One hidden turn or mirror swaps the rows below in pairs. Which row is each named row swapped with?
The rows were stretched afterwards, more along some directions than others.
q_987: [-13.5   2.5 -10.8  23.6  10.3 -19.3   7.7 -13.1  -7.6   4.9  11.6  20.5
  -3.4  -6.9  15.1  11.8   5.6   3.6 -10.5   6.6 -16.1   2.1 -23.3   3.7
 -10.9]
q_145: [ 10.9  -0.1  -3.6  15.5   0.4 -14.4  17.8   3.6  -9.2   7.1 -10.6  21.7
  -9.7  -2.5   7.6  -3.4   1.0  -1.1 -24.4 -15.2 -21.6  14.0   0.9  17.9
  10.4]
q_962: [  8.9  -4.3  10.5  44.0   6.4 -20.9  23.9  -0.9 -26.0  21.5  -0.4  31.5
  -6.0   3.2  -5.9   2.5   9.1 -12.0 -15.0  10.2  -4.9   8.1  14.3   4.1
  -2.1]
q_900: [ 19.0   7.8 -18.8 -17.1  -1.3 -23.5  27.9  -0.1   5.4   9.9  -8.0  28.2
  -9.4 -11.5  -5.0 -10.1 -12.4   1.5 -23.9 -15.7  -6.5  15.6  17.2  18.8
  24.6]
q_186: [ 21.7   5.3 -13.3  10.8  -4.3 -19.8   8.3 -11.0 -20.1  12.6  -5.4  32.7
   8.9   3.7  15.0   0.9   0.5  -0.7 -26.7  12.4 -19.1  -3.1 -12.8  13.5
  15.5]
q_775: [ 32.7  19.9  -2.5   9.9   8.3 -11.9  22.4  17.1 -12.3  -4.2 -12.1  25.5
 -10.3  -2.0   6.7   8.3 -14.7   9.4 -26.8   1.3 -15.3  16.3  16.4  12.2
  13.8]
q_532: [ -0.9  31.6 -13.0  17.8  18.1  -0.1   9.3 -19.0   5.1 -12.8  -3.8   5.4
 -28.9   2.4  -8.7  -8.4 -18.2  21.1 -34.2  -4.4 -20.5  -2.2  24.6   3.7
   6.0]
q_820: [  8.8  10.2  -0.5 -25.7  -1.2 -25.1  22.8  -1.5  -4.8  17.5  -6.6  14.2
 -16.4 -10.2  13.3 -18.8  -6.4   5.9 -26.6  -8.1 -16.1   0.4   6.8  19.1
  21.9]
q_96: [  2.8  22.8 -24.9   6.7   8.2 -14.0  15.6 -25.8  -1.5  11.3   4.8  25.8
  -9.8  12.6  -8.0 -19.0  10.7   8.4 -27.6   4.1 -25.8   8.6  -0.2  -2.8
  11.8]
q_10: [ 10.8  -4.2  -4.5  17.1  -3.8  -4.0   3.8 -24.2 -19.6  13.8   1.3  26.1
 -17.2  -4.1  10.9 -21.2   1.0  -2.7 -19.1   6.6 -22.4   0.1 -21.4   2.3
   7.6]
q_483: [ 22.0  11.4 -26.9  30.8  19.1  -8.3  -1.5 -11.1 -11.3  -7.1  -1.2  28.7
   1.0  -6.0  -7.1  -2.7  -5.4  -0.3 -20.9 -10.7 -17.7  13.1   0.7   6.3
   7.9]
q_530: [  2.6  25.0  -1.6  28.5  17.6 -10.2  23.4 -12.2 -11.2 -14.1  -6.4  23.5
 -21.5   3.2  -6.1   4.6 -17.7  -3.9 -19.9   8.3 -15.3   1.7  13.5  -3.7
   3.3]
q_214: [  9.8  26.9  -7.1   5.8  -5.1   5.5  30.4 -15.0 -16.5   0.5 -12.1  31.1
 -20.1   7.8  -1.4 -26.0 -12.8   9.6 -29.0   1.6 -17.1  21.9   2.1  12.1
  21.1]
q_608: [ -4.8 -11.0   3.9  -8.2  -4.1  -6.8  32.3  -2.5 -17.9  15.3  -7.4  30.3
  -3.2  -8.0  -1.4 -28.2   3.4  -3.3  -8.1  -6.2   1.5  18.0   1.4  16.1
   2.3]
q_407: [  8.6 -36.4  -7.0  20.1 -11.2   3.6   3.3  13.6 -18.0  11.4   3.4  29.5
   0.0  -2.7  16.3  -0.7  17.7 -12.7   2.0  -7.4   7.8  20.2 -24.9   2.7
  -2.7]
q_522: [ -8.5  36.0  -7.3  11.7  10.7  -9.5   5.6 -42.5  -4.1 -15.0  -3.3   9.8
  -9.1  -9.0  -2.0  -8.6  -6.0   8.1 -30.2  -5.1 -32.6   5.8  -8.4   6.5
  10.0]
q_493: [-11.9  -2.1 -10.3  16.8  14.4 -20.9  -6.8 -19.6  -0.1   2.4   9.0   7.3
   2.0  -7.5   3.8   8.9   9.3  -6.7 -22.0  -3.1 -15.7  -1.0  -7.8   1.6
  -4.4]
q_433: [ 16.6   5.9 -16.0 -14.7  -4.0   7.9  17.4   9.2  -5.9   5.1  -6.7  25.3
 -26.1   6.9   2.9 -19.8   2.8  10.3 -17.1 -12.3  -1.6  13.5   8.8   6.0
  19.6]
q_666: [  1.3   1.2  -6.7   3.9 -11.4  -9.6   4.6 -15.0  -6.3  12.4   1.4   5.3
 -13.9  -0.2  -1.6 -17.6  -5.0  -0.9 -13.6  -1.5 -12.2   7.1   7.4  -0.3
  15.1]
q_904: [  4.9   0.0   1.7  28.3 -11.4  14.1  14.6  -6.6 -24.5  -1.5  -5.1  20.5
  -3.9  12.6   6.5  -3.7   1.7  13.1 -16.8   4.7  -4.7  13.6  -7.7   1.2
   1.4]
q_185: [ 17.4   6.6 -16.4  21.7 -11.8  11.5  23.0 -10.0 -15.5 -15.2 -12.0  35.1
   3.8  19.4   1.5 -18.3  -6.4  15.0 -20.5   7.9  -5.6  10.1 -15.0  13.4
   1.9]
q_579: [  5.3   5.1  -5.7  46.1  23.6  -4.0  10.2  -7.5 -16.1  10.2   9.2  37.1
 -14.6 -11.0   3.1  -1.6   8.4  -2.8 -16.4  11.5 -29.6  14.2 -20.5  -1.2
   2.4]
q_938: [ -2.5  -3.4   3.7  19.6   5.9 -17.4  34.6   0.4  -2.4  26.2   2.6  21.1
  -2.7  -7.8  -7.3 -14.0   0.5  -4.3 -18.4  10.7 -15.6  15.9  -2.3   7.7
   1.1]
q_121: [  0.1  24.3  -7.7  10.5   6.5  -4.9  33.5  -7.8 -14.1  -8.6  -5.9  13.0
 -19.0  20.0  -5.9 -31.7   0.8  17.0 -29.4  -0.9  -8.5   1.0   4.6   4.7
  12.6]
q_325: [  3.8  19.9   6.8  -7.3  -3.4 -11.3  28.8  -6.5  -6.9  16.0  -5.8  20.4
 -11.9 -11.5  -3.2 -25.3 -21.4   9.9 -19.2   3.9 -19.2  12.8  -0.1  12.6
  16.3]
q_870: [ 21.5 -10.9 -20.2  17.8   4.1  -2.6  27.5  10.5  -4.2  24.9   3.4  46.3
 -18.4   2.8  -3.9 -26.1  -0.5   6.2  -5.0   6.1  -6.3  12.7 -12.1  -1.3
  10.9]
q_558: [  9.9 -13.1  -0.3  22.3  -7.8  -4.4  41.7  -4.1 -17.6   9.9 -13.5  42.7
   7.1   4.0 -12.1  -4.6  -5.4 -14.6  -8.9  18.0  -8.5  29.4   7.6  13.4
  -1.2]
q_435: [ -8.4  -0.9   2.3  -3.0  14.1 -16.2  35.4  -9.0 -11.9  25.6   3.3  29.4
 -24.1  -9.7  -0.8 -21.6   5.1 -20.8 -13.3  10.3  -9.7  23.5  10.8   5.8
   5.0]
q_386: [ -5.2  -5.9 -14.9  20.2   1.1  -2.0   9.7 -23.7 -15.4   8.9   1.8  32.6
  10.5  -5.2  -6.7 -14.9  14.8   1.1  -8.3   3.9 -17.7   7.7 -29.4   6.5
  -3.9]
q_400: [ 12.8  -0.5  -4.8  23.6 -10.8   0.9  -0.4   8.4 -19.2   6.1  -9.1  20.9
   5.4  10.7   5.0   2.3   9.2  14.3 -37.7   2.6 -14.3   8.6  -4.1  16.9
   8.3]
q_18: [ -3.1  -7.4  -0.6  26.8  16.4 -32.6  31.9 -16.0 -14.4  25.3  11.5  27.2
 -11.7   2.4   1.9  -8.4   1.8 -15.0  -6.3  24.9  -7.7   8.5  -8.0  -8.8
   0.3]
q_50: [ -4.6   1.4  -6.3  26.8   2.1   5.5   2.7 -19.4 -19.0   6.6   2.3  30.7
  -9.4  -8.0  -2.5 -20.9  21.6   0.9  -7.1  -0.1 -21.4  17.9 -14.9  -1.5
  -4.4]
q_25: [ 11.3   6.1   6.5   5.9  -9.9  -5.2  38.5   1.4 -20.5  20.9  -8.7  34.0
 -12.6  -1.7   2.0 -28.6  -8.3  14.0 -13.5   9.0 -18.0  15.0 -13.8  10.7
  16.6]
q_292: [-11.4 -11.5  12.6  20.4  11.6 -12.3  24.3   2.5  -5.2   8.1   7.1   8.6
 -26.4   3.8   7.4 -13.6   0.5   3.7  -7.2  -2.5   4.8  11.4  -4.3   4.3
  -2.8]
q_36: [  0.7  -1.3  -6.0  16.5   5.1   2.6  15.8 -22.0 -25.7   1.7  -0.2  47.9
  -7.5 -22.8   4.0  -5.2   4.0 -15.6  -0.9  -1.7 -19.3  17.5 -17.1   7.5
  -5.8]
q_170: [ 26.4  13.8 -21.4 -25.6   0.8 -10.3  18.8  -4.8  -5.0   8.0   0.3  39.4
 -30.3  -3.8   5.3 -35.3 -16.9   4.8  -7.7 -16.9  -7.8   4.8  -6.2   2.5
  24.3]
q_225: [ 27.6  -1.7 -16.8   6.7   4.7 -22.8  13.5   4.9  -6.8   7.4   0.6  28.0
  -6.2  12.7  -0.2  -8.3 -11.2 -10.7   1.2   8.9   5.4   5.1   3.8  -0.3
  11.4]
q_167: [ -0.2  14.0  -2.2  15.2   8.2 -18.2  22.5 -24.7 -21.6  -4.3   0.7  24.5
  -5.2 -17.7  18.8   2.3 -16.4  -1.2 -25.1  11.3 -34.9  -6.3 -26.0  12.5
   8.1]
q_874: [  7.4  -0.4  -3.5  19.0  17.7 -12.6  29.4  -9.4 -18.6  20.1   5.1  56.9
 -15.1 -10.7   0.0  -6.0  11.0 -16.2 -11.4   5.0 -16.8  18.6 -12.9   5.7
   1.7]
q_951: [  0.4  -0.8  -5.6  25.1   8.3  -0.7  48.1  -9.8 -23.6  12.0   6.4  37.4
  -6.4   8.3 -12.7 -28.9  12.1   8.5 -20.8  20.8  -0.7   7.4 -11.1   4.6
  -4.0]
q_213: [  0.6   2.1   3.2   7.0  -5.0 -19.3  12.8  -2.8  -4.9  26.3   7.4   9.3
 -10.7   4.5  10.8  -2.8  -2.3   5.8 -23.5  21.0  -9.9   0.4   1.2  -4.3
  10.0]
q_498: [  3.1   5.6  -4.5  11.7   1.9 -15.8  21.3   0.4  -6.9  21.6   2.3  27.9
 -31.1  -3.9   0.1 -15.6  -8.3 -15.0  -2.7  -2.8  -9.0  23.3   1.3  -1.8
   9.9]
q_120: [ 23.6  -6.4   2.2   9.0   3.6 -20.4  20.3  24.5 -10.3  22.5  -5.4  33.1
  -8.4   4.0   4.0  10.0  -1.7  -2.1 -29.7  -4.2   6.6  17.3  22.8  12.2
  13.6]
q_279: [  3.1  17.0  13.2  21.9   3.2   0.2  12.0 -11.9 -11.7  -7.1  -9.5  17.6
  -1.9   5.9  -5.1  -4.1  -5.5  10.3 -19.8   4.5 -18.7  20.5   7.0  13.2
  -1.3]
q_363: [ 14.8   9.1 -10.9   2.1  10.9  -7.0  10.7   1.0   2.1   1.1  -6.4  24.9
 -25.5 -15.4  -1.5   3.2 -12.6  -5.3 -18.1 -22.3 -12.2  23.4  30.9   6.2
   9.6]
q_303: [ 15.3  20.9 -20.3 -17.6   8.8 -20.5  39.4  -3.0 -10.3   7.4  -5.2  35.1
  -1.1 -10.0  13.3  -8.2  -4.9  13.7 -29.0  -0.3 -19.7  12.6  -3.9  20.9
  17.1]
q_317: [  3.9  18.1   6.7   7.0  10.5 -18.4  17.5 -10.6 -10.7  27.3  -1.8  27.4
 -27.9 -15.3 -12.7 -10.1  -2.0  -9.8 -24.6   2.9 -26.5  15.9  24.6   7.4
  18.1]
q_228: [ -4.5   3.6  -5.3   7.1  14.6 -12.6  36.3   1.8 -16.9   0.5   4.4  31.4
  -9.4  -4.1   5.7   2.9   1.2  -1.6  -8.2   1.9   1.5  11.3  -2.9   9.8
  -6.4]
q_740: [ 11.2 -12.2 -17.7  -7.4   9.3 -18.9  21.6  11.7  -3.9  21.9  10.2  17.8
  -2.9 -11.5   6.0  -4.4   8.5  12.3 -29.0   7.9 -10.0   7.5  -7.7   6.6
  13.3]
q_160: [ 30.8   9.7 -20.1  11.4  -4.8 -12.5  -5.2   8.2  -3.7  -3.0  -0.3  12.2
   2.4   9.0   5.4   4.8  -5.7  21.4 -16.0  -2.6  -2.5   2.0  -6.1   7.8
  15.1]
q_877: [ 33.4  17.3  -9.7  -0.9   1.8 -21.0  15.6  -5.9 -13.4   5.7 -12.7  29.8
  -3.5   7.6   1.3   4.8  -8.4   0.7 -18.7  -1.2  -7.4   2.1  11.6   4.5
  19.4]
q_633: [ 23.7  20.3  -5.9  17.1  11.2 -25.6  14.3 -10.8 -20.5  -1.0  -5.2  28.3
 -12.1  11.2   9.5  -8.6  -2.7   1.4 -21.4  -6.0 -13.4 -11.8   4.4   7.1
   7.4]
q_512: [ 14.8  25.4  -8.0 -13.8  -4.4   3.0  32.4 -14.5 -11.3  -1.3 -17.2  36.3
 -33.4   0.6   9.8 -36.5 -14.3   4.5 -16.5 -17.3 -16.5  17.2  -1.9  16.0
  17.3]
q_609: [ 19.1  15.2  19.8  25.0  12.4 -15.8  20.0   4.4 -32.6  10.2  -9.2  26.1
 -20.8  -7.4   5.2 -17.6  -1.5   9.8 -23.3   2.0 -16.9   2.3   0.0   8.2
   5.4]
q_380: [-12.9  13.7   9.4  34.8  12.4  -1.3  19.0  -3.9 -13.7   3.1   0.6  10.0
 -13.4  15.9 -15.8 -22.2  15.8  15.5 -21.5   1.5  -1.5   9.8   2.3  -3.8
  -4.6]
q_7: [  6.1  13.3  -3.7   3.7  -6.1  -3.8  20.4  -2.9 -10.2  -6.3 -12.5  20.1
  -7.6  14.9  -6.3  -6.6   1.0  13.7 -40.9  -2.3   1.8  10.9  18.3  24.0
  23.5]
q_813: [ -6.7  15.6 -11.5  25.4   0.1  -0.5   7.8 -27.6  -4.1 -11.2  -1.7   7.2
  12.0   0.6  -0.8  -7.8 -11.7  15.5 -28.5   2.0 -22.5  10.4 -12.9   9.8
   1.5]
q_751: [-10.5   8.9   0.8  30.5   6.9  -4.5   7.2 -20.4 -12.8 -18.6  -1.9   8.0
 -13.2  11.4   7.0   0.6  -6.1   2.0 -14.1  17.9 -10.7  -6.5  -5.7   4.4
  -4.4]
q_714: [ -1.8   6.8 -18.6  -6.2  -1.6  -4.2  17.8 -33.6 -16.9   7.3   1.8  28.7
  -7.6  -2.3   4.7 -30.4  11.7  -5.6 -10.9   2.0 -19.4   6.0 -22.2   2.1
   8.7]
q_308: [  8.1  25.6  14.1  10.5  -4.9 -15.0  24.0 -16.3 -26.8   7.4 -12.0  27.4
 -26.7   6.2   7.6 -25.7 -21.3  -1.8  -9.5   4.3 -12.4   3.3   0.2   6.8
   9.5]
q_632: [ 29.3   7.2 -15.0  -7.0   8.4 -15.5  23.9  13.3  -9.3   4.0  -9.8  40.5
  -7.2  -7.4  15.6  11.1  -8.1   9.5 -21.1 -14.2  -7.5  10.7   6.4  18.7
  10.0]
q_338: [ -3.8  -7.7   1.6  -0.4  -9.5  -1.9  18.5 -16.1 -18.1   7.8  -2.6  15.4
  -1.6  -1.8  19.1 -25.0  -0.8   9.5   1.9   4.3 -10.4   3.3 -24.9  10.1
  -6.9]
q_395: [ 24.9  13.5  -8.7  24.5  -2.9  -7.4   4.2  -2.3 -14.7 -13.6  -4.2  27.0
   1.3  12.1   1.1  -7.1 -17.0   9.9 -12.0  -8.1  -1.6   2.5  -3.1  11.8
  11.2]
q_821: [-13.2  20.5  20.2   9.1   6.1  -6.6  24.7 -34.9 -23.6   9.5  -1.2  16.7
 -16.1 -11.4   1.7 -19.1  -7.3  -7.7 -10.7   8.0 -24.3   8.5   3.2   4.0
  -2.3]
q_790: [  3.8   9.3 -15.2  28.5  11.2 -16.0  12.7  -9.1  -5.6  -1.0  -3.4  26.8
 -14.9   4.0  -6.5  11.5   2.3  -8.3 -32.6  15.4 -11.1   6.2   7.3   4.2
   7.8]
q_748: [ 28.3   0.1 -18.2  12.4  -5.3   0.0   6.6   4.8 -17.9  16.6  -3.0  36.1
  -5.7   7.5   0.2   4.5   9.1   0.7 -19.3   3.3 -13.1  12.0   7.3  -0.7
   7.8]

q_363 pairs with q_813
q_121 pairs with q_633
q_303 pairs with q_512
q_820 pairs with q_714
q_213 pairs with q_407
q_951 pairs with q_609
q_522 pairs with q_900
q_10 pairs with q_740
q_145 pairs with q_96
q_386 pairs with q_317
q_751 pairs with q_225
q_530 pairs with q_395
q_435 pairs with q_338
q_380 pairs with q_962
q_666 pairs with q_493

